(in the rows, 128 means zero)
Named turns come first, each shown by rows before and after it. Which turns, in which order, take the first row of each pair that follows to the second? Write the first one first, as in the answered first pair.
Tepom:
[124 143  90 123 153 121 128 130 113 106 141  75 156 120 112 143 117  71
 118 116 113 119 125 114 121 108 162 166 150 129 136 121 167  87 168 144
 124 162 155 129 155 156  98 149  59 176 140]  ->  [120 136  88 116 157 115 126 149 135 100 144  75 158 127 104 144 132  81
 136 134 106 124 113 126 128 102 139 173 135 124 138  96 170  92 169 139
 134 164 149 145 146 164 102 151  63 170 127]
[123 104 105 143 137 111 123 190 128 107 133 138  92 167 147 128 157 104
 125  96 142 131 132 165 131 168 130 139 120  82 123  88  85  84 118 180
 164 108 147 132 153 141 125 143  89 124 117]  ->  [121 112 120 147 133 118 114 190 157 104 137 143  90 149 143 109 152 105
 138  91 151 142 127 178 136 161 116 141 109  85 128 107  85  91 122 179
 159 122 159 130 157 143 126 143  89 112 126]
[155  96 100 132 177 152 113 129 106 109 147 153 149 134 143 168 154 160
 141 113 107  91 144 125 111 136 118 144 139 112 118 123 125 111 154 165
 153 110 130 134 141 133 160 119 123 143 117]  ->  [150  98 103 127 174 156 100 146 137 118 149 156 146 121 135 157 164 159
 158 125 102  94 129 134 117 129  99 147 120 112 124 119 123 123 153 163
 150 121 129 142 139 136 154 122 123 130 114]
[132 132 159 150 112 119 188  86  99 148 121 137 119 100 127  85  97 130
  69 104 168 138 158 130 147 143 143 128 130 133  62 119 115  91 101 108
 103 137 155  90 124  84 126  60 131 109 110]  ->  [128 112 135 145 117 102 206 105  93 137 116 124 124 136 117 118 129 132
  63 135 138 133 150 129 145 149 139 141 137 127  62  64 124  76  98 103
 132 113 121 114 110  97 139  70 141 127  94]
nofov:
[157 161 117 121 123 164  96 141  90 135 163 123 118 167 142 143 155 146
 141 109 135  82 144 149 134 156 108 144 117 126 140 169 174 131 158 157
 124 127 109 152 105 150 141 139 122 111 148]  ->  [143 152  99 124 119 144  98 128  73 133 156 111 129 185 127 150 138 137
 133 112 123  85 135 142 136 163 121 129 119 134 140 165 164 125 163 141
 129 121  87 155 115 159 131 157 127 123 154]
[154 130 180 127 101 154 146 113  76 176 111 121 127 130 121 168 129 128
 101 133 137 112 112 112 108 170 139 129 124  98 106 138 188 156 109 104
 124 151 105 100 143 116 136 106 144  19 152]  ->  [153 127 173 131 112 149 151 103  68 175 115 116 136 136 120 170 128 129
  94 129 135 116 111 110 102 173 142 130 128  98 102 139 186 151 114 104
 125 146  96 101 148 112 139 108 145  28 156]
[130 133 133  96 150 165 107 139 140 121 146 130 154 126 125 142 150 147
 158 134 105  84 159 149 124 134 129 129 121 139 150 146 151 132 135 136
 148 142 163 116 133 150 122 123 114 118 113]  ->  [121 127 109 102 157 154 113 118 108 105 136 121 166 141 116 145 130 139
 137 136  91  84 155 141 120 145 151 127 135 135 146 145 146 118 149 130
 153 124 133 116 149 153 115 137 113 137 116]
[127 168 107 113 109 175 103 108 113 125 104 131 149 124 170  95 105 137
 118 141 130 155 145 144 161 135 121 102 129 117 169 160 123 142 156 186
 121 128 129 141 173 157 149  83 164 108 156]  ->  [118 167 100 114 107 168 108 104 104 118  96 130 154 135 165 102  98 136
 114 138 127 157 136 139 160 133 126  98 129 116 171 154 122 143 159 176
 124 126 113 143 176 159 140  93 165 115 158]
sosum:
[110 145  80 114 139 123  73 188 191 118 135 135 142 140 105 123 137 172
 135 130 130 132  97 128 112 152  92 100  93 159 207 207  97 135 146 132
  71 143 134 115 152 149  58 121 122  71 203]  ->  [105 142  86 116 118 120  90 176 180 118 135 125 142 160 103 132 122 167
 122 123 135 133 105 121  97 167 100  83  98 164 204 207  90 146 141 115
  65 139 135 109 142 154  56 112 121  69 203]
[130  99 112 101  92 143 108 169 138 135 161 135 131 193 119 141 104 117
 111 162  68 120  85 168  89 145 105 108 102 152 121 109  86 164  83 106
 127 146 129 157 105 136 108 128 166 113 137]  ->  [126  91  98 107 108 140 102 170 141 134 161 135 136 196 114 145 111 118
 113 167  59 125  76 167  90 145 107 114 109 147 126  95  83 155  95 106
 137 143 113 166 114 135 111 135 176 129 141]
[ 99 132 125 158 108  89 169 108 118  90 120  90  86  96 146 133 132  81
  96  88 124 157 148 111 120  97 114 114 136 158 118  93 115 146  93 123
 135 116 131  99  91 125 142 156 113 172 128]  ->  [ 95 133 115 166 129  93 162 117 123  83 115  89  86  86 145 119 139  88
 106 105 115 157 139 114 133  94 112 127 139 151 124  80 114 138 103 129
 146 110 121 107 104 123 144 169 114 180 130]
Pairs:
Each pair is 2 to 3 turns apart.
[140 153 124 120 161 144 103 140 146 125 138 134 141 115 136  98 138 151
 161 128 117 111 115 139 137 122 129 157 104 122 130 150 136 114 139 155
 120 130 147 130 159 129 119 122 119 106 124]  ->  [141 136 107 117 166 138 126 118  91 116 136 131 143 141 135 121 129 145
 127 121 113  97 135 111 121 138 159 159 127 124 116 138 136  90 138 161
 130 114 127 129 160 130 128 119 121 137 117] | Tepom Tepom
[138 114 109 118 116 113 172 141  91 126 128 114 123 168 128 176 154 117
 103 163 113 115 137 116 103 142 141 129 158 116 118  72 139 119 108 115
 148  99  90 144  97 137 133 126 130 146 102]  ->  [140 154 164 128 104 151 137 100 107 142 132 140 115 100 146 112  90 121
 110  97 159 139 155 118 101 135 149 102 143 133 124 190 127 145 119 136
  93 147 161  90 133 117 115 113 115 117 143] | Tepom Tepom Tepom
[142 129 135 140 133 113 125  81  74 124 126 157 123 124 120 126 116 111
 112 105 154  91 147 147 125 130 189 146 161 100 106 129 118 108 142 143
 147 117 114 122 151 112 114 140 144 175 147]  ->  [141 121 120 133 149 106 120 110  96 126 132 158 119 127 119 127 150 119
 137 134 132  89 127 163 134 118 169 166 158  96 116  92 129 104 140 150
 171 100  98 143 151 116 118 149 150 176 134] | sosum Tepom
[138 136 169 140 101 123 153 172 183 133  93 136  99 135 148 140 146 134
 188 149 145 114 133 171 149  88 110 112  96 108 124 103 156 153 131 144
 144 169 153 105  95 129 162  80  75 138 140]  ->  [141 133 178 143  73 124 170 143 145 139  87 135 101 144 143 149 115 120
 152 120 158 119 150 151 142 110 141  86 102 123 113 131 145 163 124 126
 130 173 159  91  87 131 157  63  73 139 146] | sosum Tepom
[120 115 104 125 115 122 156 124 100 120 128 122 135 153 115 160 128 122
  93 128 131 120 158 106 113 149 160 130 136 131 115  88 125 104 121 112
 130 105  78 147 103 129 139 130 138 136 116]  ->  [121 133 112 121 144 135 116 159 175 119 135 136 132 108 121 116 156 141
 155 149 125 133 123 140 142 115 105 160 102 122 135  81 133 117 138 131
 143 116  88 160 125 127 135 154 144 124 117] | sosum Tepom
[143 125 114 116  85  78 136 110 120  94 113 122 116 170 123 155 162 128
  95 159 118 145 122  99 126 139 125 101 115 162 128  89 116 114 105 109
 138  98  88 134  89 140 122 143 144 113 132]  ->  [147 143 127 122 106  96  97 128 182  93 117 138 116 115 131 106 168 147
 148 169 122 161  96 127 148 107  88 117  88 149 153 115 121 125 123 129
 129 117 108 131 116 134 112 162 148  98 144] | sosum Tepom
[ 82 171 136 132 138 128 111  85 139 143  72 115 142  83 121  82  77 130
 163  97 163 155  80 131 132  82 129 128 126 135 161 154 132 131 150 136
 113 120 145 130 132 142 105 134 139 128 193]  ->  [ 79 138  92 129 149 100 154  89  81 128  66  94 150 140 108 140  98 122
 126 129 129 136  87 112 117 100 158 139 160 127 147  83 146  96 144 124
 145  77  94 153 115 147 123 135 140 166 168] | Tepom Tepom
[137 102 121 115 107 103 122 152 146 107 101 119 114 139 129 119 153 128
  89 142 136 117 157 111 143 121 160 127 125 140 127 104 130 161 129  90
 166 126 110 153 104 122 121 116 125 157 121]  ->  [150 114 144 117 104 127 117 137 151 116 109 134 109 104 140 104 145 129
  91 114 159 116 174 109 135 115 159 124 125 133 125 152 129 164 129 104
 144 142 151 131 112 109 120 102 119 145 131] | nofov Tepom Tepom
[141 141 135 140 146 126 111 114 121 124 132 114 118  99 127 120 130 132
 142 105 154 131 147 125 146 139 135 139 151 125 124 146 143 118 138 142
 135 108 141  83 140 108 130 131 110 134 133]  ->  [146 134 125 135 149 116 113 120 116 122 131 111 115 107 132 137 145 130
 142 113 143 126 149 127 142 141 135 148 152 120 126 131 147 108 139 148
 147 101 136  88 138 105 143 134 109 135 123] | Tepom sosum
